Each path below is one point turned by a fixed rotation once a step. After each direction that follows a path, write how fast that rotation turns it, in degrees each step (0 if it stays still).
Each turn is a multiple of 5 degrees from 10 to 175, or 0.
Each row of a path follows its step; steps can be skipped.
path 1
step 4: [-1.22  1.45  1.22  1.51 -0.57  1.31  0.23  0.97  0.23  1.40  0.88  0.98
 -2.01  0.97 -0.40 -1.82 -2.03 -0.84 -0.66  0.37 -2.22  1.49  1.62  1.18
  1.15  0.28  0.78  1.93 -0.91  3.73 -0.10 -0.12  3.24 -0.76 -1.47 -1.30
  0.89 -1.10 -0.90  1.96  0.43  1.10 -0.76  2.20 -3.50 -0.14  1.67  0.24
 -0.86  0.30 -1.03  0.47 -0.43  0.04  0.49 -0.90 -0.87 -1.40 -0.04 -1.76
  1.85 -2.30  2.48 -0.23  0.04 -0.96]
step 6: [ 0.70 -0.36 -0.05 -3.75  0.95  0.18  0.27  1.31 -0.06  1.81  0.63  0.07
 -0.23 -0.31  1.74 -0.64  0.35  0.89 -2.38  1.06 -1.79  1.29 -1.98 -1.35
 -0.67  0.58  0.28  0.91  0.16 -2.72 -0.91  0.66 -1.40  0.92 -2.38  3.00
 -1.54 -0.54 -0.72 -1.95  0.56  0.12 -0.36 -0.02  0.80  2.08 -0.54 -0.56
 -0.51  1.23  1.95  0.47  3.07  0.14 -0.57  1.99  0.50  1.70 -1.50 -2.48
 -1.20  0.21  0.40 -1.70 -0.43 -2.91]
step 10: [ 2.66 -1.65 -0.85  1.86  1.13  0.76  2.48 -0.31  0.49  2.30 -0.47 -0.75
 -0.06  1.34 -0.01  0.43 -2.42 -0.09  0.55  0.60 -0.99  1.92  1.41 -2.34
 -0.03 -0.48 -0.30  0.53  2.81 -0.75 -1.99  3.28  0.87 -1.81  0.17 -0.01
  2.14  0.49 -2.92 -0.49  0.10 -1.79  0.16 -0.69 -0.59  2.06 -3.05 -1.12
  1.43 -0.25 -0.82 -0.11 -0.34 -1.38  0.82  0.79  0.50 -0.47 -1.27  0.54
 -2.45 -0.31 -0.13 -1.94  0.33  0.65]
step 11: [ 0.66 -0.92  0.00 -1.61  1.16  0.92  0.34 -0.50 -0.62  0.25  0.59 -2.74
  1.83  0.61 -2.08 -1.92 -0.22  0.90  2.38  1.44 -1.74 -1.84 -0.54  0.86
  0.14  0.46  1.46 -3.00 -1.82 -2.61 -1.10 -1.45 -0.78  1.15  0.53  1.98
 -1.82  2.16 -0.13  0.42  0.22  0.31  0.36 -0.98 -0.35  0.36  1.17  1.64
  1.46  1.21 -1.11  1.13 -1.99  1.61 -0.71 -0.69  1.59  0.46 -2.56 -0.47
 -3.20  1.06  1.21  1.86  1.06 -0.20]
step 12: [ 0.57  0.38  2.43 -1.17  0.32  1.13  1.56 -1.47  0.00  0.89  0.75 -0.55
 -0.42  1.50 -0.12 -0.05 -0.70  0.94 -0.12 -0.83 -0.51  0.12  0.60  0.43
  0.45 -2.08 -0.25  0.88 -1.16 -1.10  1.13 -3.04 -0.59  0.23 -2.36 -0.79
  1.35 -2.39  2.59  1.34 -1.15 -2.16 -1.54 -0.04  3.42  1.78  1.60  1.94
 -0.63 -0.91  0.70 -0.54  0.60 -0.95 -3.54 -0.84 -1.58 -1.50  1.93 -1.90
  0.65 -0.13 -1.80  1.15  0.88  1.55]
step 24: [-0.93  1.79 -1.57 -0.47  0.37  1.58 -2.06  1.00  0.79 -0.32  2.22 -0.63
 -1.70 -2.38  0.87  2.20  1.40  2.31 -1.62 -0.22  0.31 -0.10 -0.57  1.74
  1.99 -2.50  0.88 -0.25  1.35 -1.48  0.02  1.03 -2.04  2.44  0.62  3.43
 -0.46 -1.09 -1.09 -1.22  0.11  2.03  2.21 -2.48 -0.98  0.58 -0.68 -0.61
  1.46  1.24 -0.14 -1.29  0.96  1.65 -1.23 -2.74 -0.58  0.09 -0.42 -0.37
 -0.08  0.61  0.35 -0.28  0.29 -0.45]
step 26: [-0.21  0.69  1.03 -0.53 -1.74  0.08 -0.30 -0.97 -1.28 -0.15  0.51  0.02
 -0.57 -0.75 -2.19 -1.81  0.38  0.69  2.10 -2.09 -0.33  0.80 -0.07  0.54
  0.56  1.16 -1.72  0.03  2.34  2.33 -0.29  0.41  1.37 -1.36 -1.08 -1.73
 -1.86  1.50 -1.91  0.27  3.71 -0.18 -1.74  1.21 -0.64 -2.00 -1.36  0.58
 -0.69  0.72  1.05 -1.20 -0.97 -1.19  0.04 -0.95 -2.57 -1.36  0.69  2.19
 -2.84  1.51 -1.46  0.27 -2.73 -1.46]
step 28: [ 1.14 -2.18 -0.76 -1.72  2.09 -0.37  1.70 -1.31 -0.46 -1.50 -1.21 -2.89
 -3.14 -1.02  1.03  1.60 -1.48 -0.93  0.33  0.94 -0.38  1.28 -1.22 -1.15
 -0.89 -0.19  1.50 -1.09  1.07 -0.32 -1.35  1.81 -1.04  0.30 -0.38  2.45
  0.10 -0.60  1.90  0.42 -0.19 -1.41  1.16 -3.38  0.44  0.50 -2.00  1.21
 -0.04 -0.03 -2.93 -0.74  0.87 -0.53  0.95  1.26  1.71 -0.01  1.52 -0.02
  0.06  1.49 -2.25  2.20 -0.69  0.87]
step 31: [-1.15 -0.25  0.82  1.81 -3.38  0.79  1.37  1.51 -1.59  1.90 -0.27  0.74
  0.09 -0.05  2.52  0.00 -2.57 -1.31 -0.44  0.68  0.01  0.34  0.31  1.26
 -1.72  1.19  0.58 -0.28 -0.55 -0.44  1.34 -0.97  0.10 -0.39 -1.71 -0.66
  0.60  1.26  1.35 -1.42  3.81 -0.97 -0.96  1.79  0.97  0.09 -0.67 -2.51
  0.26 -1.41 -0.43  1.23 -0.96 -2.03 -2.52  0.07 -1.13  1.16  0.44 -1.48
  0.40  1.19 -3.73 -1.27  0.93 -0.54]
step 37: [-0.43 -0.77  0.50  1.11 -0.58  1.38 -0.33 -0.16  2.05 -1.49 -1.56  0.08
 -0.92 -0.38 -0.20  0.33 -2.47 -1.28 -0.55  1.56  0.63 -0.04  0.34  0.11
  1.51  2.81 -0.87 -1.09  1.48 -2.50 -0.94 -1.05 -2.64  1.03  0.16  0.85
  0.63 -1.18 -2.66 -0.91 -2.53 -2.93 -3.05  0.40  2.38 -1.35  0.07 -0.12
  0.92 -0.68  0.71 -0.29  0.70  2.25 -0.26 -2.68 -1.82  0.85  0.00 -0.64
 -0.29  0.60  1.41 -1.00 -2.42 -0.94]
[ 0.67  0.06 -0.48  0.01  0.48  0.42  0.36 -0.57 -0.03 -0.21  0.78 -0.06
  0.58 -0.60  0.07 -0.40  0.34 -0.09  0.61 -0.20  0.45 -0.41  0.39  0.08
 -0.13  0.18  0.27  0.47 -0.33 -0.06 -0.60 -0.02  0.20  0.51 -0.62 -0.38
  0.58 -0.08 -0.33 -0.08 -0.17  0.32  0.42  0.03  0.12 -0.30  0.21  0.59
  0.72 -0.21  0.51  0.13  0.38 -0.44 -0.57  0.35  0.38 -0.48 -0.30 -0.53
 -0.39 -0.41  0.11 -0.57 -0.27  0.61] | 10
[ 0.12  0.44 -0.17 -0.43 -0.19 -0.09 -0.33  0.29 -0.04 -0.67  0.33 -0.24
  0.24 -0.49 -0.58 -0.07 -0.22 -0.48  0.25 -0.20  0.47 -0.28  0.23 -0.36
  0.69 -0.39 -0.24 -0.11 -0.31  0.18  0.58 -1.06  0.05 -0.75 -0.52 -0.41
  0.16  0.00  0.09  0.03 -0.47 -0.76 -1.12  0.20 -0.45 -0.03  0.11  0.09
 -0.13  0.27 -0.37  0.45  0.52  0.50 -0.46 -0.13 -0.18 -0.19  0.31  0.46
 -0.56 -0.12  0.24 -0.13 -0.11 -0.38] | 100
[-0.82  0.38 -0.35 -0.55  0.43 -0.13  0.49 -0.31 -0.62  0.49 -0.44  0.73
 -0.50 -0.09  0.01  0.08 -0.54  0.20  0.23  0.10 -0.53 -0.04 -0.32  0.12
 -0.20 -0.44 -0.06 -0.41  0.16  0.01 -0.11 -0.87  0.30  0.22  0.00 -0.76
  0.03  0.16 -0.29 -0.87 -0.30 -0.15  0.42 -0.13 -0.24  0.12 -0.24  0.43
 -0.75  0.47 -0.13  0.67  0.35 -0.19 -0.18  0.35  0.48  0.06  0.18 -0.51
  0.44 -0.29  0.04  0.39 -0.47  0.42] | 135
[ 0.57  0.12 -0.63  0.10 -0.50 -0.36  0.49 -0.79 -0.66 -0.06  0.07 -0.15
 -0.23  0.03  0.47  0.60  0.34 -0.16 -0.19 -0.10  0.20  0.60  0.23 -0.91
 -0.44  0.28 -0.30  0.27  0.54 -0.22  0.34 -0.11  0.12 -0.39 -0.45 -0.03
  0.13  0.29 -0.10 -0.05  0.22 -0.38  0.01  0.07 -0.35 -0.12  0.56 -0.63
 -0.14  0.18 -0.30 -0.62 -0.96  0.32 -0.52  0.36  0.60 -0.37  0.10  0.27
  0.07 -0.03 -0.13  0.59  0.10  0.80] | 140
[-0.52  0.16  0.46 -0.49  0.39 -0.14 -0.51 -0.30  0.27 -0.61 -0.12 -0.78
 -0.14  0.46 -0.08  0.06  0.44  0.38 -0.05 -0.77  0.32  0.02  0.10  0.43
 -0.07  0.34  0.64 -0.04  0.35  0.47 -0.23 -0.52  0.17  0.11 -0.48  0.12
  0.25  0.21  0.47  0.03 -0.32 -0.63  0.93 -0.43  0.12  0.25 -0.01 -1.10
 -0.21 -0.86 -0.36 -0.26  0.59  0.23  0.15  0.19 -0.05  0.11  0.15  0.00
  0.27 -0.38  0.45 -0.04 -0.13  0.45] | 70
[-0.51  0.01 -0.10 -0.71 -0.37  0.51  0.51 -0.32  0.38 -0.05 -0.16 -0.77
  0.03  0.05  0.30 -0.45  0.06  0.00  0.11 -0.27 -0.51 -0.57 -0.52  0.45
  0.28 -0.24  0.20  0.27  0.23 -0.31  0.10  0.33 -0.45 -0.69 -0.60  0.09
  0.70 -0.18 -0.38  0.03  0.76 -0.42  0.11 -0.31 -0.67  0.34 -0.26  0.59
 -0.45  0.19  0.31  0.02 -0.11 -0.31  0.40 -0.02 -0.16 -0.04 -0.22  0.46
 -0.45  0.27 -0.47  0.09  0.97  0.63] | 20
